In the rows, 128 means zero.
Each named move below is a turn or a mirror, shown by a few rows before and after it. Which moves, in which order, take the first row of each later pair to the second? The first pair is answered.
T (before -> after):
[139 153 133 110 171 117 104  90 127 124 115 129 119 161 160 123 137 177
  97]  ->  [128 148 121 111 163 106 109  95 125 105 123 132 114 153 163 104 119 180
 112]
[109 131 162 123 144 110 115 150 100 119 119 163 142 125 132 113 110 154
 158]  ->  [117 146 174 131 151 128 114 147  96 144 104 157 144 122 133 133 127 157
 149]
[144  97 120 138 115 144 137 160 117 158 121 107 111 103 110 116 116 112
 144]  ->  [138  90 115 138 114 141 141 159 121 145 119 106 107 101 111 114 107 112
 150]
P (before -> after):
[129 149 107  90 171 109 127 125 127  91 125 124 107 171 146 108 102 120
 135]  ->  [109 144 178 115 120  99 109 135  98  95 137 142 115 136 148  84 110 116
 137]
[108 132  93 126 129 158 145 112 157 113 118 117 102  90 128 157 154 146
 102]  ->  [138 111 138 103 111 122 141 132 113 142 113 109  83 149  99 157 159 103
  97]
[ 97 141 172 131  65 136 122 100 126 107 161 152 129  86 141 103 146 150
 113]  ->  [134 143  69  91 158 136 146  82 162 110 142 112 116 177 129 131 136 144
 102]
[142 109  98 111 183 112 135 140 159  87 133 102 126 120 117 131  85 130
 111]  ->  [145  94 179 118 129  89 119 151 116 101 136 115 119 109 112 121  95 106
 111]
D (before -> after):
[136 142 139 103 111 150 128 109 115 159  93 121 120 158 133 175 153 142
  83]  ->  [138 144 136 102 114 147 131 106 118 158  93 123 120 160 129 170 155 147
  75]
[132 145 126 111 114 106 123  86 139 155 137  92 114 166 107 148 175 108
  97]  ->  [120 170 117 125 151 110 113  71 149 147 118 107 133 138 132 158 170 149
 112]
[175 138 105  99  86 117 173 140 138 121 108 130 110 140 133  76 125 112
 164]  ->  [161 157  97 102 118 118 167 118 141 108  92 141 116 119 165  75 120 155
 164]
Now pairs of rows:
Each pair is 2 to 3 moves apart.
[129 122 114 157 129 155 142 142 153 136 124 129 153  84 140 144 143 144
 133]  ->  [144 122  92 142 154 146 155 143 156 146 110 105 147 127 140 153 142 131
 133] -> P P P
[117 134  83 132 133 157 120 120 143 123 108 132 150 103 163 110 108 150
 120]  ->  [108 127 130 148  98 151 109 128 115 124 118 142 152  91 160  97 118 145
 122] -> P P
[135 124  92 139 150 162 136 108 146 113 132 100 132 122 133 145 144 143
 117]  ->  [141 101 149 143  97 146 131 133 120 127 146 110 122 123 109 133 149 113
 119] -> D P
[ 98 120 174 162  86 174 117 116 118 157 156 157 148  93 137 140 155 151
 117]  ->  [124 104 202 140  84 148 114 129  96 180 148 145 138 147 109 141 157 119
 111] -> P P
[134 120  56  77 188  95 133 117 129 113 109 115  85 188 126 117  71 128
 136]  ->  [121 139  58 105 216 103 128 122 141 111  92 126 111 142 155 129  68 162
 141] -> P D P
[ 98 130 153 140  78 130 120  85 119 121 125 111 151  90 119 149 151 140
 116]  ->  [105 141 163 124  97 109 109  71 105 122 114 113 141 118 121 151 150 147
 119] -> P P D
[107 114 146 111 114 102 122 129 113  95 146 153 123 131 124  92  99 124
 138]  ->  [119 111 145  93 126  96 125 132 114 104 142 142 116 156 116  95 100 118
 133] -> P P
[152 123 134 124 161 144 135  95 125 163 115 111 144 147 154 156 151 132
 121]  ->  [127 124 124 131 143 165 144  87 150 139 138 121 149 108 165 147 150 148
 118] -> P D P
[116 131  77 160 201 156 104 160 162  94 119 148 142  69 160 135  84 148
 179]  ->  [131  82  98 148 104 164 125 211 146 115 165 128 129  81 103 127  95  73
 169] -> D P
[146 135  71  82 170 152 120  86 150 129 105 101 130 166 129 114 155 139
 105]  ->  [104 138  75 108 131 162 112  88 153  84 131 132 143  91 149  88 140 170
 126] -> T P P
[103 104 127 100  67 109 137 122 137  76 177 128 106 134 110  90 129 115
 133]  ->  [118 102 119  88  74  95 140 126 142  90 172 121 100 161 105  95 124  99
 126] -> P P
[ 86 137 146 158 110 125 114 116 142 101 147 147 145  74 166  88 111 145
 144]  ->  [148 154 111 150 178 150 130 100 148 177  90 106 140 150 143 148 149 130
 111] -> T P
[111 118 114 117  49 183 130  86 140 147 189 145 105 125 101 125 150 113
 126]  ->  [134 126 149  93  88 132 116  72 104 165 153 143  91 198  93 118 152 109
 119] -> P D P
[ 81  89 105 152  71 132 139 178 156  67 177 133 125  58 120 102  76  97
 154]  ->  [102  72 153 139  60 104 131 189 125  95 169 129 114  89 103 102  84  61
 150] -> P P
[101 147 113 152 170  83 134  90 146 112 136 154 146  89 169 138  91 114
  75]  ->  [112 131 125 134 160  45 130 109 127 102 137 153 128 121 159 113  79  88
  80] -> T P T
[ 83 125 181 171 139 140 153 155  89  93 120 156 111  85 123 135 135 155
 150]  ->  [105  98  82 140 147 153 190 164 133  91 142 116  96 138  97 155 134 130
 141] -> D P D
[123 130  92 113 140 114 115 169 114  73 116 147 132 102 131 135  81 152
 160]  ->  [123 130 122 114 117 109 111 175 101  75 117 152 136  96 131 121  81 145
 161] -> P P
[124 102 188 156  75 172 122 127  99 147 125 128 100 125 108 141 186 121
 145]  ->  [102 117  64 149 129 193 137 110 165  96 136 118 105 122 131 135 156 163
 159] -> P T
[151 150 158 151  98 170 124 124  75 203 118 137 143 147 111 162 181 137
  98]  ->  [168 122  73  89 117 110 136 147  96 151 139 125 101 220  92 113 128 112
 117] -> P T P
[139 162 129 162 160 166 130 114 135 178 105 124 167 116 132 190 148 138
 110]  ->  [149 117 106  99 137  70 128 160 121 126 136 128 119 198  96 123  93  87
 138] -> T P
[156  99 187 130 122  78 118 195  99 167 111 127 131 116 111 104 103  89
 159]  ->  [118 126 163 161 118 114 116 178 122 127 128 147 149  36 143  99  98 132
 157] -> P P P
[144 148 187 123 148  76  94 135 126 152  95 130 116 154 134 130 136 102
 110]  ->  [138 140  90 158 140 152 130 168 190 150 127 118 136  91 124 158 132  96
 117] -> P D P
[123 101 177 125 160  79 105 185  81 107 122 128 114 113 117  94  69 105
 182]  ->  [104 132 112 126 209 102 112 150 119  80 117 133 127 100 145  98  64 146
 182] -> D P
[129 159  76 139 188 141 149 128 161 144  68  98 136 141 148 150 119 146
 130]  ->  [153 133 143 124 154 102 141 152 123 179  59  89 116 183 123 151 131 106
 129] -> P P P
[147  96 102 127 192  89 132 165 109  87 116 136 146 123 157 117  66 151
 136]  ->  [158  90 131 120 174  72 129 174  89 101 116 131 140 137 145 115  71 135
 138] -> P P P
[109 157 128 127 146 108 114 134 127 106 116 145 131 113 128 109 106 153
 150]  ->  [115 153 154 138 135 107 115 133 117 131 113 144 134 106 121 119 120 146
 145] -> P T P
